In the data rows, the value 128 means zero.
Each pair is two rows. How far apart are they, by a hidden measure? 0 means very close, and 30 very far. Two or three weighted sums of its numbers give each row a place; it is the straight-line distance between the places.
[180 157 118 105  95 101 132  97 135 121 121  66 126 132 115  99 143 111]
[133 134 140  91 152 111 165 146 179 116  44 148 132 135 124  92 105 160] 7
[175 133 164 163 117 115 168  92  96 109 139 128 114  45 165  93 168 102]
[ 88 106  66 138 149 156 146 132 138 195 147  79 178 145  63 109  86  95] 17
[184 115 138 109  92 110 181 120 175 112  52  83 165  90  66  66 109 101]
[101  78 164 137 111 149 132 130 151 117 116 130 141 124  95 139  90 124] 9
[102  33 212 183 118 134 186 119 151 123  81 163 170  63 103 119  76 130]
[190 217  47  53 140 106 106 118 136 124 123  76  90 181 120 109 141 113] 26
[105 133 148 158 148 181  75  93  47 132 188 190 117 121 189 188 118 154]
[ 92 116 160  89 108 107  93 182 197 110  97 101 138 217 108 154  94 153] 22
[141 151  77 127 156  95 117 175 160 166  95 111 133 181 146  86 149 161]
[125 130 129  78 151 112 146 163 187 109  66 137 127 150  87 123  94 139] 9
[101 106  71 149 199 125 173 102 108 194  98 114 132 144 146  45 119 153]
[150 120 121 101 110 157 183 105 184 141  65  65 172 115  14  84  40  85] 10
[133  98 164 127 130 159 155 108 142 158  79 130 166 108  84 122  73 122]
[132 128 181 166  50 177  35 158 113 134 150 159 177 157 142 209 101 162] 14
[156 108 189 150  68 127 112 122 116  92 150 129 137  86 140 162 132 116]
[137 139 164 130  42 121  90 128 112  58 188 108 112 109 118 196 163 102] 15
[189 163  88 106 149  98 135 119 117 153  94  74 123 151 160  51 127 145]
[159 143 125 181 166 152 155 113  59 168 153 153 134  36 169 102 163  98] 9
[128 128 103 100 109 105 120 203 221 152  63 103 169 179  62 118 101 134]
[196 195 109  74 108 155 106  88 128 130  93  70 158 140  74 117  76  99] 5
[ 78  92 109 128 159 126 161 112 125 162 146 127 126 147 125 112 123 134]
[139 154  66 170 172 155  86  80  45 190 174 106 130 173 199 125 133 155] 15
[ 80 100 119 164 151 174 101 147 117 179 168 156 150 147 128 170 115 139]
[175 179 113  68  93 126 114  85 118  65 170  73 108 133  94 151 127  99] 28
[115 178 102 158 187 146  76 128  43 175 195 204  90 108 212 176 179 138]
[116 134 145 115  94 128 100 120 117  90 185 138 102 136 129 189 136 119] 17
[127 164  99 108 151  92 128 128 105 141 142 128  96 118 151 118 160 113]
[150 199  97  64 129 103 128 136 144  98 134 117  90 134 109 136 148 108] 7
[119 134 163 153 169 154 124 101  80 139 131 167 123 115 191 120 120 160]
[126 190 109 122 134 184  50 120  59 132 234 167 105 126 138 232 129  93] 26
[150 171  78 103 131 140 100  50  94 132 149  76 113 164 135 123 115 120]
[100 153  94 170 159  82 103 107  86 141 165 134  85 180 232 119 180 179] 16
[124  36 253 229  81 169 141 151  92 106 160 199 169  11 159 153 148 120]
[194 199  67  43 146  82 120 115 179 104  37  71  95 212 150  58 118 181] 10
[ 91 101 129 184 156 131 103 160  88 173 167 167 123 142 211 141 179 173]
[164 118 122 139 111 157 140 106 133 156 107  83 179 112  85  96  89 109] 7
[146 246  84  23 136 129  65 119 120  81 186 119  66 176 100 206 117 109]
[153 185 119  49  98  76  99 121 164  84 103  98  94 186 113 139 122 141] 14
[186 155 105 120 110  84 148 129 133 119 122  95 121 104 131  88 180  99]
[133 123 173 165 114 175  96  81  72 114 177 160 121  85 170 169 140 134] 13
[ 99 177  81  64 157 110  97 123 135 111 139 117  85 204 128 147  95 149]
[145 142 129 129  99 129 128  95 113 119 153  90 130 111 107 127 118  95] 8
[107  66 101 200 161 123 168 144 105 194 132 152 152  96 177  70 167 138]
[145 150 129 157 149 193  90 101  67 155 151 139 143 149 160 146  96 140] 9
[170 201 111  60 128 108 111 120 140  87 119 119  96 145 130 135 142 113]
[ 77  47 169 193 118 153 135 134 125 153 160 154 155  93 107 169 101 105] 20
[105  98 154 201 139 125 144 197 129 151 140 193 140  78 130 150 158 121]
[163  97 186 182  64 131 113 138 100  93 185 141 138  70 137 184 160 103] 16
[121  97 212  94  73 119 151 150 202  76  83 125 155 114  47 142  87 103]
[124  87 139 133 124 130 180 142 165 135  84 120 153  92  82  90 110 113] 9
[155 128 183 141  83  89 103 118 139  92 110 137 121 129 186 131 145 158]
[135 159 166  55  73 100  65 108 158  41 142 116  73 197 145 197 123 159] 13
[100  98 255 106  73 189 111  96 136  31  99 178 150  97  87 205  36 120]
[ 85  79 123 172 188  96 171 148 123 166 100 160 118 123 182  69 168 166] 13
[169 211  97  91 112 157  49 107 101 112 184  93 117 148  96 189 119  96]
[126  99 146 167  95 142 135 184 159 142 130 134 173  90  77 150 124 101] 9
[152 144 166 101  66 151 123  97 110  81 181 110 123  82  79 172 116  66]
[106  90 170 129  69  81 135  90 136  57 190  91  83 133 127 168 152 126] 13
[149 204  65 108 153 113  87  96  76 141 184 117  83 161 184 133 168 128]
[150 144 116 106 141  84 162 118 142 121  87 113 109 156 161  80 147 164] 7
[164 105 166 106  35 139 151  61 170  73 115  56 148 108  37 124  95  89]
[123 122 151  80 131 164  69 116 137  93 126 156 116 171 143 190  75 156] 24
[142  90 140 214 147 155 135 106  73 160 133 151 149  97 197  96 136 149]
[112 114 143 140 130 165  91 158 120 153 133 159 160 124 119 159 119 126] 6
[ 71  52 179 165  84 118 171 184 156 109 174 166 108  48  78 167 171  61]
[137 165 128 108 147  88 122 147 100  98 140 174  74 112 183 142 188 130] 15
[ 65  74 134 123 110  92 155 195 208 112 106 131 129 158  61 134 126 132]
[133 211  86  38 141  95  96 124 141  85 140 117  65 191 124 165 143 125] 18
[112 174  56  72 213 186 122  58  94 163 117  93 119 171  95 110  45 118]
[100 142 161  62 103 137 119 113 169  59  79 128 110 179  89 155  56 150] 10
[102 140 133  78 161 170 124  97 121 106 105 142 122 150  95 160  56 122]
[ 79  87 151 165 181 172 153  82  68 143 155 185 123  83 165 148 103 122] 8
[166 134 203 137  51 137 129 124 121  79 142 133 147  50 100 171 129  80]
[107 145 114 103 158 115 136 168 144 129 136 136 104 137 111 146 141 124] 9
[117 120  98  84  96  65 150 125 199 101 105  54 116 181  64  96 121 126]
[ 72  60 126 165 194 113 181 137 128 153 111 159 115 125 178  85 132 162] 9
[176  92 196 193 127 119 166  99  90 129  84 166 139  59 220  64 161 165]
[ 73  56 232 105  76 152 134 147 209  39  95 156 149 115  45 197  60 123] 17
[ 87  64 154 178 142 122 173 192 159 145 106 188 156  72 120 116 152 124]
[184 229  81  62 110 151  63 104 122 117 112  61 146 206  97 151  83 136] 14
[139 178  94  94 110 121  91 127 159 112 189 112  96 135 109 172 149 103]
[ 96 106  49 153 216 115 134  87  76 204 135 116 118 176 180  61 128 171] 16
[151 166 154 126 100 121  98 158 108  95 172 156 112  99 157 162 169 114]
[137 147  97  79  95 116 113 120 181 112 103  57 134 194  58 128  95 126] 15
[140 181 130  69 119 116  66 120 135  78 112 112 103 190 145 165 108 165]
[ 98 104 151 104 106 173 122 136 164 129  97 121 180 142  26 162  29 112] 14
[132  94 162 143 145 126 180 128 149 125  63 139 139  83 152  64 128 143]
[116 158  51  86 194 131 124  98 123 164 136  95 100 186 117 117 114 128] 11
[148 118 178 118 160 165 163  91 134 125  53 141 159  95 125  86  53 140]
[112 102 157 107 101 119 177 180 214 106 101 125 148 101  35 128 122  90] 14
[ 81 133  99 157 191 167  89 130  79 181 171 163 132 158 169 159 123 153]
[121 151 123  78  79 120  98  68 125  70 177  74  98 182  94 172 112 112] 16
[101 112 158 114 148 131 136 158 155 112  97 178 125 119 121 148 102 138]
[ 67  92 105 189 169 101 146 191 119 180 171 168 136 108 162 132 180 127] 11
[ 85  24 162 177 168 111 199 149 166 160  44 158 166 108 134  48 109 163]
[112 105  40 163 206 114 131 177 111 237 112 137 149 165 182  63 162 169] 21
[ 85  92 139 172 134 167 117 154 109 165 171 170 149  98 118 180 117 106]
[149 109 181 102  61  49 162 157 207  59  84  94 100 128 133 105 183 138] 23
[ 92 111 165 160 110 157  89 165 104 124 167 196 136 129 157 215 130 151]
[109 176  72  98 178 128 104 122 101 135 152 140  92 174 156 136 146 144] 17
[112 136 132 140 156 150  97 160 106 143 155 164 107 110 114 170 124  90]
[149 135 224  77  35  85 130 166 196   3 119 155 109  86  83 183 148 101] 14
[157 235  95  72 129 104  82 127 113 100 164 133  71 162 156 167 166 123]
[105 108 187 128 146 116 124 134 123  93 108 205 108 114 184 141 145 170] 7
[ 97  84 184 157  49 136 118  94 138  83 184  83 139 125  83 181 110 100]
[110  36 193 157 107 135 155 145 143 105  84 164 150  93 133 117 109 143] 23
[155 248  14  74 150 106 111 127 105 166 181  63 103 160  88 123 173  79]
[ 94 113  79 195 223 142 125 142  62 225 141 178 128 120 215 104 170 163] 14
[130 106 159 155  97 131 141 111 108 101 167 129 105  99 150 140 142 130]
[101 128 127 102 205  56 190 178 188 124  22 154  98 168 182  44 155 206] 17
[136 167  94  55 129 105 147 189 214 114  70 113 136 158  48 116 111 112]
[172 223 111  63  87 118  58 130 116  84 166 106 102 184 131 180 142 134] 4
[111  77 106 202 209 107 169 190 129 221  82 183 159 108 195  45 171 186]
[170 201  74 114 139 118 112 125  82 140 184 139  97 106 141 129 195  89] 18
[119 130 167  88 132 112 117 138 177  81  45 156 111 183 141 132  73 183]
[146 143 148 118 100 124 104 108 119  88 142 126 108 140 153 155 129 141] 7
[163 169 163  86  68 106 121 121 137  56 160 116  93 108 103 179 161  85]
[141 136  52 105 151 120 147 111 157 184  96  42 160 176  82  55 104 125] 19
[104 103 113 125 144  76 141 210 201 136  50 137 130 188 127  80 129 177]
[146 124 133 175 127  91 144 170 115 145 157 146 119  70 179 115 231 109] 10
[140 183  74 123 168  86 106 135  79 140 179 131  69 144 214 116 216 137]
[191 209 101 102 137 124 128 113  91 126 146 128 101 113 153 130 166 105] 19
[136 160 107 105  76  70 111 149 148  89 145 105  95 173 169 129 189 152]
[ 96  92 140 131 171 114 164 112 146 130  56 144  95 143 159  84 116 168] 17
[ 82  73 172 165 185 155 158 111 109 139 105 212 145  77 159 118  99 135]
[164 150 119 100  74  68 144 154 156 111 127 111  97 125 101 114 190 108] 17
[116  90 122 161 193 153 191 125 111 182  89 161 140  83 134  70 115 124]
[ 86  46 221 169 111 176 142 123 139 111 127 176 157  89 101 177  83 123] 8
[150 165 136  99 134 113 116 117 113  90 133 143 101 123 171 133 155 136]
[131  95 121 136 170 118 179 144 153 158  43 145 134 119 136  51 136 154] 11
[118 141  92 104 149 129  95 127 154 161  98  97 137 209 114 117  94 171]
[112 172 114  82 127 171  95 140 120 139 142 133 139 154  72 180  88  97] 8
[133 127 123  97 112  97 146 179 207 121  66 101 144 164  90  99 128 137]
[162 161  71 109 135 101 118  80 104 135 160  69  96 175 131 108 148 130] 8
[180 126 160 106  53 109 149 108 187  66  88  60 147 106  60 101 115  99]
[113  90 131 195 126 154 120 165 127 170 154 141 169  98 120 147 129 109] 17
[140 177 129 134 150 125  69 136  80 113 179 193  77 100 200 175 196 122]
[ 81 112 127 169 130 180  95 168 104 160 172 161 155 118 111 190 118 106] 19
[122  98 131 147 141 145 159 143 134 152  99 122 158 100  94  98 106 111]
[108 150  69 145 168 187 101  73  65 201 195 105 145 132  85 160  83  84] 18
[126 138 112  77 143 130 143 132 180 126  67  87 139 180  92  95  84 144]
[ 51 159  89 127 204 113  58 201 108 157 142 209  83 225 240 161 165 223] 6
[119 107 170 120  64 151 138 200 194 113 117 127 182 106  35 174  97  90]
[146 145 145  93  66 123 110 111 156  63 119  93 120 124  81 164 110 104] 9
[184 221  46  76 153 117 108 132 127 161 139  92 109 156 121 107 160 105]
[135  73 153 133 111 123 186 133 189 131  72 101 177 103  68  74 103 115] 19
[102 109 147 104  81 163 124 150 192  93 101 106 171 137  18 167  57  95]
[103  87 157 165 107 142 134 199 150 148 117 153 177  95  81 143 126 111] 7
[132 141 103 149 156 134 127  85  63 146 188 131 103 116 178 124 171 117]
[131 156 144 117  96 171  77 120 113 104 159 127 141 134 103 194  96 111] 11
[138 129 129 151 115 132 112 109  86 125 188 127 130 103 133 158 157 105]
[124 197  40 131 183 171  95  86  37 178 199 131  87 148 188 140 163 115] 6
[152 137 147 115 114 125 102 137 157 116  66 118 157 174 138 115  95 175]
[109  89 145 144 182 132 150 120 107 139  77 175 129 126 177  92 114 177] 8
[164 174 161 110 125 119 110 119 100 107 123 169  93 107 180 146 154 136]
[ 96  62 149 201 136 148 145 129 125 169 127 142 158 107 142  94 123 134] 28
[141 173 149  56  82 142  77 125 172  74  99 119 131 186  82 185  65 156]
[158 191 126  58 115 106 109  96 142  64 119 109  92 165 127 146 119 130] 11
[137 149 126 113  96 117  99 132 141 112 153 118 128 136 110 160 140 111]
[132 150 133 104  90 139  96 118 118  94 185 108 112 120  94 191 129  89] 7
[121 118 167 119  88  95 127 128 145  80 139 130 114 122 147 151 147 142]
[120 171 101  63 105 144  73 161 179 124 133 110 133 223  72 178  87 116] 10
[139 145 160 103 115 129  93 146 139  93 101 166 121 140 160 160 109 165]
[139 125 116 140  89  48 158 186 154 107 154 132 103  61 120 109 230  70] 24
[191 109 122 132  91  72 194 119 160 119 112  63 126  83 119  51 185 109]
[149 133 125 155 114 154 103 117 103 138 161 101 151 118 122 137 124 114] 12
[128  99 162  88  96 132 175 125 197  97  54  93 165  96  36 105  64 108]
[ 98  66 164 184 138 158 150 178 142 158 110 164 172  87 125 125 127 129] 5
[172 222  35  60 145  86 105 130 129 141 138  73  80 191 131 101 174 118]
[132 126 175 142  69 152 106 136 108 102 151 132 156  98 115 177 123 108] 13
[106  55 159 189 143 122 173 189 143 155  95 188 164  67 135  94 153 147]
[ 89  82  92 255 202 198 135  62   0 241 232 162 143  64 213 124 147 119] 24
[103 107 135 121 166 147 131 138 137 137 101 159 136 148 135 123 105 152]
[ 84  57 149 207 146 159 167 156 101 184 159 177 161  50 112 128 142  91] 5
[107  64 199 158  50 158 152 151 176 110 130 105 179  65  18 166  92  75]
[121  83  86 185 177 129 167  74  88 191 122  97 149 121 161  48 116 140] 6
[198 210 151  65  74 142  34  93 133  71  97 108 120 193 156 168  87 186]
[153 184  92  78 161  73 131 112 145  99 136 123  71 135 156 100 174 122] 23
[103  82 109 211 148 154 122 177 107 208 130 150 177 101 146 108 134 128]
[114 137 109 160 141  92 114 151  98 130 199 152  87 120 193 146 216 124] 16
[162  87 165 177 107 110 213 119 128 129 101 122 147  25 115  65 157  89]
[ 95 144 136 126 186 169 105  96  68 138 149 179 104 123 168 162 102 145] 9
[121 112 145 131 111 130 151  81  98  96 177 121 100 107 138 141 134  98]
[143 123  67 117 118  83 169  76 134 141 134  41 110 155 105  58 142 112] 7
[150 125 136 163 150 164 119  89  77 151 119 135 154 108 159 107 103 136]
[160 113 172 182 125 132 164 112  69 123 158 162 118  14 165 116 176  79] 14
[161 190 107 110 144 153  88 123  84 133 169 144 104 124 146 164 152  99]
[155 116 138 150  95 132 163 133 132 140 151  96 152  69  70 115 136  65] 14
[144 157 190  70  35 103 112 156 197  39 103 106 127 129  70 184 121 113]
[108 148  44 107 172 151 131 104 127 181 143  80 136 169  86 108  89 116] 10
[137 114 206 109  53 146 125 152 159  53 139 143 125  73  70 169 136 114]
[179 127 141 101  53 143 136  95 163  89 104  49 150 114  52 112  75 108] 13
[171 169  68 106 141  67 143 111 123 125 132  82  88 153 158  72 183 117]
[ 90  67 130 161 131 143 180 135 145 157 129 120 150  85  73 118 118 104] 14
[149 166  98 127 193 108 150  87  41 150 156 164  78  86 213  88 186 130]
[195 134 140 161 127 108 156 126  98 134 113 124 133  60 165  78 185 113] 8
[ 61 107 104 145 174 138 130 156 107 154 168 184 111 121 130 160 147 122]
[102 132 100 123 161 136 123 175 139 167 117 138 139 148 114 128 115 137] 4
[134  88 101 178 215 164 175  73  82 190 126 112 152  86 132  71 111 119]
[116 104 134 173 144 154 123 181 131 173 120 161 178 106 111 128 123 128] 6
[129 167  53 152 198 135  88 153 106 214 132 133 147 170 159 116 141 151]
[ 76  78 111 225 178 155 108 191  77 218 200 215 155  78 197 155 180 131] 8
[155 143 142  70  58  66 147 170 215  70  93  76 128 149  44 123 123 103]
[137 133 166 126  82 138  87 138 117  88 173 152 114 113 149 189 160 117] 13
[146 166  99  60 157  92 125 140 175 105  49 114 108 203 147  92 104 182]
[126 107 156 122  95  96 125 121 131  81 150 128  96 126 147 148 161 135] 7
[182 173 160  88 109 121 125 137 141  84 105 139  83 126 146 132 143 138]
[ 84  58 167 214 149 155 135 192 117 188 118 186 176  94 143 128 131 146] 22
[112  66 145 160 158 145 191 122 123 151 101 150 156  74 113  85 111 118]
[ 75  96 172 112  91 117  89 166 190  82 110 166 134 183 112 192  94 169] 6
[174 126 122 155 111 166 122  64  83 150 142  94 163 107 111 109  93 104]
[140 141 123 124 163 138 142 105  93 139 116 153 117 108 164 111 131 132] 9
[128 101 162 170  86 113 150 163 123 117 164 150 141  55 108 138 178  80]
[168  68 189 131  43  57 215  99 187  62 107  52 127  60  92  71 159  89] 8
[194 155 148 120  94 144 110  75 111 114 107  86 137 128 144 109 110 130]
[124 115  96  66 124 109 162 206 232 137  38 104 171 160  37  91 102 125] 13
[160 130 157 131  92 107 125 157 128  96 142 121 115 115 135 137 169 110]
[128 141  88 140 160  97 136  89  73 149 198 136  86 118 193 113 192 127] 12
[172  91 218 140  69 118 166 105 140  77 101 119 150  52 109 112 119  99]
[ 98  87 149 168 119 144  98 174 144 157 119 151 163 145 138 151 115 168] 12
[161 153 126  71  67  64 149 143 196  64 122  74 103 126  67 115 146  96]
[173 136 157  97  85  86 158 139 177  80  76 104 121  99  96 104 141 104] 10
[133 106 147 198 170 181 116 100  40 184 151 150 162  87 188 128 120 139]
[133 173 132  95 109  98 116 133 128  72 156 138  90 124 140 165 174 124] 22
[198 166 140 126  83 115 103  96 112  91 141  96 119 120 168 122 164 135]
[140 164  83 111 170 108 118  98  96 145 118 117  96 173 202  92 145 170] 8
[ 77 118 127 152 175 118 113 138  85 141 147 180  85 162 224 143 155 193]
[ 67 127 109 157 205 201  70  58  24 171 216 178 115 146 192 194  74 134] 14
[110 122  79 184 173 155  96 159  93 213 145 149 165 156 172 121 149 157]
[191 166 159  67  38 151  92  89 171  76  92  61 152 172  57 154  54 122] 5
[146 228  72  78 116 100  85 121 115 117 165 114  74 184 170 152 169 144]
[ 85  86 113 165 175  88 182 177 126 166 139 173 115  83 160  81 213 110] 18
[167 108 129 123 124  82 182  94 156 121  94  69 123 125 128  49 144 139]
[137 123 155 109  94  47 171 150 178  69 109 134  66 102 145  99 197 133] 13
[157 133 159 131  99 151 110 106 109 123 120 114 149 112 125 144 104 123]
[ 85 192  81  70 162 150  80 128 121 132 175 146 101 190 112 202 100 102] 4
[134 125 169 140 110 105 131 120 121  88 136 126 140 102 156 130 152 119]
[183 117 186 154  81 175 107 110 108 103 129 140 164  77 125 157 105 118] 26
[107  97 174 104 113  92 161 183 225  89  36 141 143 140  96  98 106 158]
[134 151 157 146 144 151  80 123  93 127 128 167 130 133 172 160 123 156] 17
[102  97 115 178 153 152 101 144 107 176 139 145 160 128 139 120 126 149]
[ 74 108 155 187 121 205  85 178  98 171 192 196 171  83  99 218 118 103] 12
[132  97 221 125  86 120 139 150 168  60  46 145 129  99 142 127 116 159]
[139 105 106 153 169 158 177 107 122 178  92 118 161 104 109  66  97 115] 15
[180 191  75  84 119  75 122  84 121 112 161  69  75 156 137 107 177 119]
[117  70 150 140 128 146 190 114 159 140  81 108 170  90  64  83  79 107] 16
[103 171  93  92 133 129 101 177 152 144 142 140 119 160 105 163 139 116]
[139 111 154 109  90 133 158 128 178 104  92  99 156 115  51 119  88 103] 5
[ 96 102  91 205 206 199  98 108  34 224 196 163 157 123 195 137 111 145]
[115  89 139 179 112 161  92 164 136 153 121 148 182 141 130 156  98 152] 9
[139 137 160 156 123 159 131 103  69 118 186 164 117  46 160 159 153  92]
[150 152 127  85 109  87 149 126 162  97 109 111 108 134 105 114 137 125] 7
[ 80 132  99 141 161 123 124 160 118 138 169 160 108 131 130 154 153 128]
[129  69 150 200 147 154 181 123  84 169 124 161 168  23 150  95 138 109] 13
[ 93 142  84  85 175 108 139 131 153 140 106 132 107 165 101 122 128 122]
[143 146 118 123  58  71 104 156 177  86 141  85  99 179 106 146 177 126] 10
[115  77  82 173 181 169 179  81  80 202 139  97 153  94 106  66 101 104]
[140  91 134 113 120 121 178 122 185 132  54  92 155 141  87  45  81 142] 9
[120 118 130 123 128  99 157 168 168 134 100 135 124 142 110 110 137 133]
[160 143  89 111 132  86 173  75 127 127 131  82 102 134 119  72 147 110] 2
[114 110 139 123 129 155 149 132 148 125  91 132 173 114  88 124  72 105]
[133 152  87 124 116 122 110 110 110 132 184  93 115 137 109 154 134  84] 7
[144 168 108  94  86 119 100 152 143 107 174 105 113 134  86 170 161  93]
[129 122  78 101 158 127 138  96 148 162  88  81 139 159  93  63  89 124] 16
[121 150  20  88 161 113 144 114 166 173  99  55 124 198  75  56 108 115]
[ 85 127  46 129 231  71 200 172 128 186 138 170  86 106 160  59 218 120] 19
[141 138 138 129 117  98 110 164 151 130  92 129 140 174 175 118 141 181]
[ 77  58 192 114 142 135 184 114 156  90  89 157 129 117  86 131  64 132] 11
[156 134 181 149  96 139 129 156 117 105 137 163 138  56 118 155 145 100]
[138 161  78  87 164  90 131 164 166 141  59  87 104 212 147  72 130 180] 12
[108 194  64 131 183 229  22  84  28 200 212 141 136 193 147 210  71 135]
[162 156  87 100 183  72 158 107 130 139  66 114  91 167 201  40 149 191] 25
[ 79  97 120 160 145 123 134 175 145 149 142 170 129 142 144 138 151 151]
[119 145  91  88 145  96 133 113 155 115 105  93  97 198 121 106 112 140] 6
[ 96 146 117 143 120 186  61 170  86 167 202 161 152 151 137 213 123 125]
[203 202 114 107  89 134  68  69  79 116 158  75 126 166 163 143 126 135] 4
[110 130  51 155 188  99 121 192 139 212 124 147 134 171 179  92 181 161]
[146 147 149 112  79 158  74 108 127 100 154 114 128 137 114 170 112 120] 9
[121  71 116 171 120 117 155 138 149 178 113  87 169 136 108  82 114 136]
[175 135  99 138 140 133 188  87 101 164 140  78 139  63  89  64 147  66] 11
[117 111 155 156 141 163 105 119  92 140 134 172 124 114 170 151 118 164]
[147 193  49 116 126  77 102 167 123 160 166 108  95 170 163 122 198 123] 9
[ 93 136  57 111 196 102 137 140 148 162 105 108  95 220 144  84 128 175]
[137 152 160 100  59 147 100 126 144  80 155 113 134 137  75 190 113  93] 12
[154 176  93  77 106 100 120 104 133  96 117  93  97 161 126 109 141 129]
[106 132  66 158 186 135 114 164 124 209 119 137 155 165 159 104 131 158] 20
[135 171 157  61 106 104 120 103 131  36 125 153  74 147 150 168 126 147]
[117 153 127  92 154 191 119  56  92 113 132 121 122 135  92 157  49 108] 17
[ 93 134  60 170 176 130 112 122  80 195 155 116 113 161 156 113 153 143]
[108 131 135 127 109 115 108 174 158 116 129 133 133 133 115 145 150 126] 12
[156 137  75 169 154 119 124 115  78 194 166 119 131  97 167  83 175 114]
[113  76 158 190 101 157 129 179 124 158 140 157 176  84 107 151 143 114] 7
[146 137 144 107 105 110 115 125 135  81 102 140 117 141 152 132 128 156]
[112  62 130 208 143 182 152 104  82 197 151 121 181  64 105  89 116  90] 21
[156 172 154 117  64 174  27 156 159 113  96 121 178 193 104 187  64 168]
[188 198  98  96 122  95 113 138 128 116 123 105 106 144 148 110 166 131] 22
[138 125  94 125 174 149 145 103 110 169 123  90 135 121 105  99  96 103]
[102 150 104 106 144 138 118 158 145 139 135 139 126 144 106 154 127 124] 1
[ 98 109 125 102 159 140 142 120 142 131 104 137 124 137 104 120  86 133]
[151 156 179 138  71 169  70 109  72  73 199 159 128  76 132 227 133  83] 16
[117  82 159 140 135 158 162 113 142 118  78 141 151 102  99 107  77 128]
[140 121 182 144  97 126 147 118 105  79 174 158 121  51 135 159 171  90] 10
[ 82  69 147 169 147 129 153 132 126 145 125 147 152 104 102 121 112 121]
[ 91 110 148  86 168 109 151 151 169 107  60 167 130 122 118  98 104 144] 11
[166 149 110  88 105  40 156 107 152  80 116  79  69 158 159  75 178 145]
[ 95 109 113 203 152 185 100 131  55 190 180 126 151 122 160 154 119 121] 26
[ 79 118 132 146 155 164 109 104  89 141 179 145 129 123 123 178  97 128]
[108 107 105 142 212 141 163 119 113 166  93 190 123 118 176  87 122 157] 10
[ 47 107 113 145 194 226  96  75  63 166 164 168 110 163 170 164  89 162]
[133  48 132 157 205  86 255 122 163 160  13 133 140  64 154   0 138 149] 16
[137 127 168 130 135 132 127 115  93 104 125 172 110 104 177 147 121 144]
[ 89  88 137 121 119 112 170 162 177 117 123 150 120 120  76 126 133 113] 16
[203 125 128 157  92 113 134  72 116 131 112  55 157 109 145  64 137 128]
[147 167 125 116 109 112  73 158 133 124 120 132 132 171 172 155 150 156] 9
[140 148 116  82  71  82 106 131 169  80 142  77  86 181 110 142 144 124]
[156 171 162  98 102 166  39  80  84  85 151 130 116 175 166 198  89 151] 19
[116 137 130 150 112 178  83  50  40 137 219 115 120 118 135 191 107 103]
[131  72 194 184 103 147 133 156 130 126  81 179 171  75 156 112 112 151] 8
[ 75 126 147 136  94 160  66 165 135 117 172 158 144 163  92 231  91 131]
[ 89 126  96 161 171 151  86 181 117 194 139 176 134 148 154 165 151 146] 9
[113  64 188 167  89  56 195 174 144  88 148 159  99  68 166 126 219 121]
[154 119 118 183 144 123 154 125  66 130 179 149 122  37 165 110 202  82] 13
[116 148  94 164 161 131 120 110  38 154 230 167  93  93 200 152 201 105]
[130 178 100 100 125 116 109 126 132 123 157 117  95 152 136 144 145 134] 6
[124 177  99  69 177 117 108 130 144 117  80 139  97 201 156 116 109 169]
[128 157 140  67  75  66 145 125 181  48 141  88  81 135  78 141 155 100] 18
[148 146  79 152 102 108 118 142  92 148 182  94 129 133 153 115 181 112]
[111 102 176 149  83  75 138 142 141  80 146 155 102 103 170 131 178 145] 13
[124 134 158 132  91 122 103 112 107  83 168 140 107 123 148 171 153 129]
[ 73 116 138 141 147 155 118 170 115 143 170 184 132 107 109 183 131 109] 6
[153 135 147 124 109 112 141 125 136  98 126 133 121  89 123 126 159 130]
[105 149 121 126 143 180  80 180 148 168  91 148 183 175 101 167  62 151] 24
[ 71 103 109 110 192 117 155 155 156 140  88 162 109 168 137 102 112 164]
[103 142  93 111 142  73 108  81  93 102 197 120  51 176 191 139 171 153] 7
